One vector is turned by the same rotation once a tick. Each row is the vector after some number of ticks, and that number follows the row.
The counts run from 0 to 419.
[ -8 -12  -2  -3  -2  -3   7  10  15   0 -30   1   1   5  21   6  -9  -2
  -2  17  -7  23  15  19  -6   7   3   1  20   9   6  -2 -16  18   3   0
  16 -11  14  11   1  15   0   2  11   4  -3 -18   0  -2  -2  -2  -9  -7
 -12  13  15 -17   2   3  -3   0  -1  16  -3  -8  -9   1   3  32] => 49
[ -2 -16 -25  -8  -3 -18   5  -2  -3 -13   0  -7 -11 -12  -3  -8  24   5
  20 -16   2 -13   1   4   5  13 -10   4   3   1  15   0  22 -31 -18 -10
  -8  -9   1  12 -10  20  -3   0  -5  -3   9  -9  14  -3  18   1  -4  10
  -6   8   2  -9   3   6   8 -19  -4  15 -17  13   9   9  -7  15] => 311
[-20   4 -24  18  -5 -19  22  20  12  -8 -14 -10  -2   6  12   9   1   5
   2   5   0   9   5  18   6  13  -5  13  20  20  -4   7  -4  -9   3  -1
   5 -19   0  -2 -11  16   6  -8  13  -5   0 -15 -14  -5  -1   0  -3 -10
  -8   8   0  -5 -10  -6  18   5  -2   7 -25 -11   3  13   5  20] => 22
[  5  -8   7  -1   3  16   5 -13  -5  -7   2   6 -10  -6 -26  -2  14   3
   9 -10   5  -4 -19   1  -2  -4   7 -16   9 -20 -10   6   4 -14  -6  10
  28  25   5   7   5   4 -10   4  -5  -9   9  -4  -3   9   5   3  23 -19
  10  -2   2  14   5  16  21  -5  13 -16  11  14   8  19  15   6] => 213
[ -6   1 -22  -2  -6 -18  -8   9  -4  -7 -21   4  -4  12  23 -11  -4 -15
  12  -1  -8  15  25   3   9  -9 -12  14  24  -3  -5   1   3   3   0 -14
   8  -6  -5  17 -14  15  -8 -14  13  10  -5   7  -3   6   2   8  -1   2
  -8  -6   2  -6  -2  -1  -5   9  -1  19   8  -3 -10  13   2  29] => 33
[ -7   4  21  11   0 -12 -21   0 -10   6  -6  -5  -1   6  -1  -4   7  -7
  -7  13   9  13  -3  -3   4  12   9   2  19   8 -13  -7 -13  10   7  11
  22 -11  24   4  -4  -6   7   8  11  -2   1  12 -25   5   1  11  12   7
 -13  -4  -4  -3  12   1   2  26  20  27  16   7 -19   2  -9  21] => 69
[-14  13  -6 -11 -13  -7  -7   4   5 -22  -5  -7   3   3  23   4  22  -2
  -1  -2  -7   6   7   9  -2  12 -17  10  34  13 -22   3   5 -22  20  -6
   1 -13   5  12  -6  11  -1 -10  13   6  -1  -6 -11  -8   8  11   8  -5
 -13   7   0 -18   9  -5   9   0   0  22 -11  -5   3  -7   4  -2] => 340
[  4  -1   7  -1  -7 -13  -7  -5   2   0  22   4  -7 -16  -1 -19   2 -10
  11  16 -16   0   8 -20 -12 -10   4 -26 -18  12   9  -1   6   4 -18   4
   1   4  18  -1  17 -11  -1   1 -27 -29 -14  13  -4   2   0   7   9  16
   8   3  -9   2  -1   5   6   2  12  -1   6   5 -19   8 -17   0] => 406
[  8  -5   4  11  -6  -7  17  16  19   7  12   4   7 -14  11   2  -8  18
   8  21 -15  10   2   0 -26   1  14   4 -17  10  16   1 -10  10 -18   6
  -4  -3  15 -15  14  -5   6  20 -18 -25  -2  -4  -6   4   0   0  -8   6
   2  16   2  -1   4   1 -14 -12   4 -16 -16 -19  -1   1  -1  -6] => 417
[-16  -3  -4  14   5 -14 -12  -8  -8 -11  -2 -11  -8   0 -11  -7  12  -5
   7  -6  11  10  14  -3  17  -3  -8  -9   0  14 -10   1  14 -13  10  -5
  22 -19  22  11 -14   5  -3 -26  15  -6  -6   2  -6   1   1   8  12  -8
  -5  -9 -11   8  -9  -1  22  22  11   9  -9  17  -4   9 -10  21] => 26
[-13   7  -4  12 -13   0 -14 -10  11 -23  -2  -4  -9  11   7   0  21   2
   1  -7   1  12  10  13  -2 -11   4  11  -9   8 -16  -3  -3  -2  -1   4
  23  19   5  19  -6   4  -5 -15  20 -10 -13   1  -8  11  14  12   7  -7
 -17 -18  -8   3   0 -20   7   4   4  -2 -17   8 -13   1 -16  26] => 344
[-17   1   3  11   3 -13 -10  -2 -14  -4  -5 -11  -8  13  -1  -6   4 -12
   0  -2  12   9  11  -2  18  -8  -3   0   1  18 -13  -4   7  -2  15  -3
  15 -18  19  11 -20   5   2 -25  28   6  -5  -2  -8  -6  -1   6  10  -4
  -8  -6  -7   1 -16  -1  20  24  11  14  -8   7  -5   7 -10  26] => 25
[ -7   6 -11  18  -5  -6  -2   4  18 -11  -2  -4  -5   2  -6   5  24  12
   5 -11  17   6  10  12  -2 -16   7  20 -11  10   3  -2   9 -12  -6  -1
  17  12  -1  11 -11  12   0 -10  21  -7  -4  -4 -13  11  14   0  -3 -10
 -21  -5   5   2  -8 -15   7  -6  -6  -8 -26  14 -13  -1  -9  34] => 19
[ -2 -20  -2   6   5  -5 -10 -14   1  -8  -4  -4   2 -17  -1  -8  13   7
   5 -30  18  15  25   2  -2   3  -8   4 -11   6  -5   4   9 -20  -1  -4
  20 -11  20  16 -24  -5  -2  -9  12   1  -3  -2   2   1  14   5  -1  -2
 -11  -8 -16  -6   5 -13 -12  10  -4   7 -14  14   7   3 -16  16] => 326
[  1  -7  -4   1  -5  -7   7  10   7  -9 -20   2  -5   0   8   6  16  12
  16  24 -11   4 -12  14  -6   8  14  10  19   1   0  -8  -5  10  -8   1
   3   9  14  11  14  24   3  23   2 -21  11   5 -10  14   5   8  -2   9
 -11  13  14  -9  16  11  -6  -8  17  22  14  -2  -4  10  15  17] => 74
[  8  -4  -2 -17  -5  10  14   9  -3   2 -16  17  -8  13   4   0 -12  -4
   6   4  -9   2 -16  14   2   3   0   4  33 -28   1   9  -7   5  -5   2
   9  18 -14   5   3  20 -12  19   1  19  10  -7  -2   4   2   1   7 -15
  12   6  12   0   3  21   9  -8   0   2  19 -13  11  13  27  13] => 216
[ -9  -4 -17   5  -4 -19  15   0   9  -1  -7 -20  -6  -8  10   1   7   3
   4  -4  -4  -3  14  12  -1  24  -8  13  11  19  13   5  -7 -27  -4   1
   0 -22   0  -4 -16   4   1  -1  -3   1 -10 -29   9 -16   5  -4  -5  -2
  -8  15   3 -16  -6  -5   8 -19 -14   8 -25  -8   2  -2 -15  11] => 321
[-12  -4 -20  -8  -5  -9   2   9   2 -20 -19  -4  -1   8  19  -5  15  -2
  18  11 -14   9  11  16   4  -4 -17   2  26   0 -16   6  15 -19  10 -15
  -1  -7   7  19   1  25  -5 -17  15  -1   6 -10  -1  -1   6   9   1  -3
  -5   2  14 -11   2   8  15  -6   6  18  -5   1   7   8  16  19] => 31
[ 10   2  10   7  -6   9  -5  -8  10  -5   2  16 -20 -18 -22  -8   2  -3
 -11 -25  14  -4  -7 -20   0   6  -1 -20   3   4  19   7   3  -5  -7  25
  23   6 -11  -2  -5   2 -17  -6 -21   5   2  -5  -8   4  11 -11  12 -28
   1  17  -1   1   1   8  11   3 -11 -12   5   8   0  -4   7   7] => 195
[  8   0   8   3 -13 -20   1  -1   2   5  16   1 -12 -24  -7 -20  11   0
  13  18 -15  -7  -1 -20 -14   0   7 -13  -8  13  20  -1   5   3 -27  12
  -4   2  15  -2  17  -6  -3  13 -34 -26 -10   7  -2   5   4   2   7  18
   8  10   0  -3   7   5   1  -6  12   4   5   0 -10   3  -9   1] => 407
[-12   2  -7   5 -11 -15   3   5  12   3 -16 -19 -12   1   6 -12  19 -11
   4  12  -2  -5  12   8  -1  15  -3  11  24  16   4  -3  -7 -11  -3   9
   4 -13   7   8   4  12   3  -2  -1   1 -19 -26  -7 -14   1 -13   8  -1
 -15  12  21 -17  -1   4  16 -25   0  19  -8   1 -15  -3  -6  23] => 39
[  8  -1  -7 -21   4 -13   3  -8 -12  19  15 -11  -6  -8 -19   1   8  -3
  12  -3   0 -26 -16   3  -5  -8   4   2  -3  -8  24   6  19 -22 -20  -5
 -15  14  -2  -1   8   5  -6  25  -9   3   2 -16  12 -12  10  -4   5  14
   5   6  11 -10  -3  15  23 -20  -1   5  -6   9  -3   0  -9   7] => 267
[  3   1  12   0   0  18 -10 -15   2 -12   1  18 -11  -1  -7  -4 -22 -16
 -19 -15   2  16   6 -14   6  -3 -11 -29   1   0   6   5  -4   7  11  15
  25  -4  -6  -1 -11  -4 -15 -25  -5   7   1  -6  -4  -4  -1  -4  14 -29
   8   4 -10  10  -8  10  15  20  -9 -17   6  -1  -1   2   4   3] => 193
[ -4   4 -12  -1  -7 -10 -15   2  -2 -10 -17   4 -11  11  14 -18  -2 -18
  10   1  -3  14  25   2  12 -22  -9  10   3  -2  -4  -1   6  10  -3  -4
  13   1  -2  19 -12  17  -4 -21  17   6 -13   1  -3   2   4   7  -1  -1
 -14 -11  -1   2  -6  -4   3  10  -3  17   8   4 -20   5  -8  39] => 34
[ -3 -19  -3   3  -2   6   2  -7  16 -17 -14  -5  -6  -9   1   2  24  24
  10 -12  12   9   7  16  -5  -4   2   4 -18   7   6  -7   7 -17   0  -5
  15   6  17  20  -7  15  -5  -4  15  -2   4 -16   8   9  16   0  -9 -11
 -20   4   3 -13   2  -6  -5 -14  -6   3 -27  14   6  -4 -10  25] => 328
[  6  -1  20 -13   0  -3 -26   1 -13  13   2  -8  12   4  22  -9   5 -14
   2  22 -17  19  11  -2 -10 -10   0   8  13 -12 -20  -3 -12   3   7  -3
   5   2  22  12  11  -5   6   8   0  -5  -9  10 -12 -10  -2  11  11  22
  -6 -10   5  -6  11   4 -14  -1  15  17  23   0  -8  -7  -6  -8] => 86
[ 12 -13  11  11   4  35   7  -1  12 -11  -9  14  -8 -10  -6  -2  12  10
   0 -12   4  11  -1   6  -7  -7  10  -3  -7 -13   4  -1  -5  -6   2   9
  28  19   0   9   1  10 -10  -8   0  -2   6 -20   3   2   9  -7   7 -28
   0  10  10   9   1   7  -2 -23  -3 -29  -5   2  22   0  12   2] => 187
[  1  -4  24  -3  -9  -6 -15  -7  -2  -5  -4   3  -5  -2  -1 -12  -6 -10
 -13   8   8  17   4 -17  -6  -2   7 -20   2  26   4   0  -4  29   5  12
  13  -5  26  10   3  -7  -3   2   2   4  -7  13  -7   6   3   5   1   0
  -5   6 -13 -12   7   0   2  29   8  23   5   6 -20  -2  -9  28] => 378
[-18   4  -4  14   3 -14  -1   7 -13   4 -14 -13  -8  12   5  -1  -6 -11
  -2   6  11  12   7   7  21   1  -3  15  15  16  -4  -1   3  -3  18  -3
  11 -24  10   4 -18  12   3 -12  28  14  -4  -7 -11 -10  -2   2   3  -7
 -12   6  -5  -4 -16  -6  17  21   4  17  -8  -6  -4   4  -7  31] => 24
[ -7  15  -2  10 -15 -15   0   4  29  -7  -6  -5  -9   0   0   8  16   8
  -1  15  -2   1  -1  10  -9   4  21   2   9  18   8  -2 -15  11 -11  18
  16   7   4   3  12   9   2  13  -2 -23  -9   0 -20   8   5  -2  -2  -4
 -21   3  11  -7  12  -4  12 -11   0   5  -3   4 -33  -3  -6  23] => 64
[-15  -2 -24  -2   5 -19  14   4 -11  -5  -2 -12  -3  13  17  10 -14   0
   5   2  -5   8   0  17  15  12 -14   9   0   3   3   4   1 -12   6 -18
 -10 -24   5  -6 -18  21   3  -6  18  -1   8 -16  10 -11  -1  13  -9  -1
   6   2 -15  -1 -20   4  14  10  -3  10 -22 -12  11  17  -9  10] => 305
[ -1  -8   4   8  -4 -13 -10 -12  14   0 -10   0  -6 -16  -7  -8   4  -9
  -7  -2   7  12  19 -12  -2   3   1 -28   6  21  10   7   3  10  -8  10
  25 -13  22   9  -5  -3  -6  -8 -10 -14 -10   5  -8  10   2   0   0  -4
 -16   4  -3  -9  11   5   3  17   0  19   2  23 -21   3 -12  27] => 53
[  7   6   8 -10  -3   9   5 -19   1   9   6   0 -15  -3 -18  -8   5 -15
  -4   0  -4 -20 -10  -2  -2  -7   8 -17  10 -10  17  11   1   1 -16  19
  16  25  -7   4  11  -2  -9   5 -18   0 -12 -18   3 -12   0  -6  18 -15
  10  -2  11   2  -2  12  28 -18   1 -12   9  11 -11   7  -3  13] => 222
[ 10  -5  -6  -4   0  13  13  -1   3  -9  -3  12  -6  -9 -17   6   9   8
  12  -5  -7  -4 -13   8  -8   8   1 -11  19 -21  -5  10   3 -13 -15   7
  24  19  -4   5   7  12 -13  12 -13  -8  10  -9  -6  11   4   4  16 -22
  13   3   7   9   9  13  18 -11   6 -13   6   5  13  20  29   3] => 214
[-13  -2 -19   1   4  -5  17   4   1  -8   1 -15  -3  12   5  17   8  18
  11   4   1  -2 -10  29   7  -3   3  18 -11   1   9  -3   3 -10  -3 -15
  -8   2  -1  -2  -5  24   3   6  22  -5   8 -23   9  -1   7   7 -13   1
  -8   6   2   0 -18  -1  19  -9  -2  -1 -28  -9   6   7 -13  21] => 303
[  0  -2 -18 -17   9 -13  24   8  -8   8   0   2   7   6   4  21 -23  12
  10   9  -8   0 -17  22  -3   2  -3   5  10 -21   8  15   2  -5  -9 -16
  -9   6  -6 -13  -3  17   0  31   1  -3  17  -8   6  -2  -2  12  -7   4
  14   0  -5   0  -4  10  16   6  -3   2  -4 -14   4  23  10   4] => 260
[  8  -3   1 -20   4   1   5  -5   4  12  10   4   3 -18 -26  13   2  14
  -1 -17   5 -12 -13   2 -16  -2   9 -21  14  -8  15  22  10 -10 -15   7
  10  17   7  -3   4   1 -11  27 -24   0  12  -3   1   8   9  -2   6 -13
   8   8   3  -5  16  14  15   3  -4   1   1  12   0   3  12   1] => 240
[-21   0   3   2  -9  -7   5  -1  -1 -11 -17 -16  -7  13  14  -4   4 -12
  -1  21  -5  15  -2  16   8  17  -3   4  20  17 -15  -5 -13   5  21   0
   8 -15  16   8   2   8   2  -5  20   4 -10 -15  -4 -16  -3  12  11  -6
  -2   0  -1  -8 -13   1  19   6  13  20  -8  -8   0   5  -7  20] => 349
[ -2  -9   0  -8  -9  -1  13  14   3  -4  -2   8   1  -1  14   1  10  12
  22  37 -21   6 -16  10 -14 -10  11  -6  -1   4  -6  -8   3  16  -5  -7
  -7  12  17   3  25   9  -4  15  -6 -25   4   5  -3   8   4  12   0  12
   4   9   8   1   4  14   3 -14  23   2  -2  -9   6  12  10   6] => 400
[ -3  -3  20  -7 -12  -3 -13 -14  14 -16   8   3  -3 -13  -8  -3  22   7
  -2   8  -4   2  -4 -14 -12  -4   4 -36   2  24  -2   2   7   2   1  10
  14   5  27  11  18  -4  -6  -1 -18 -18  -4  13  -9  12   7   6   9  -4
  -7  10  -3  -9  14   5  13   8  13  12  -4  17 -13  -6  -5   5] => 380
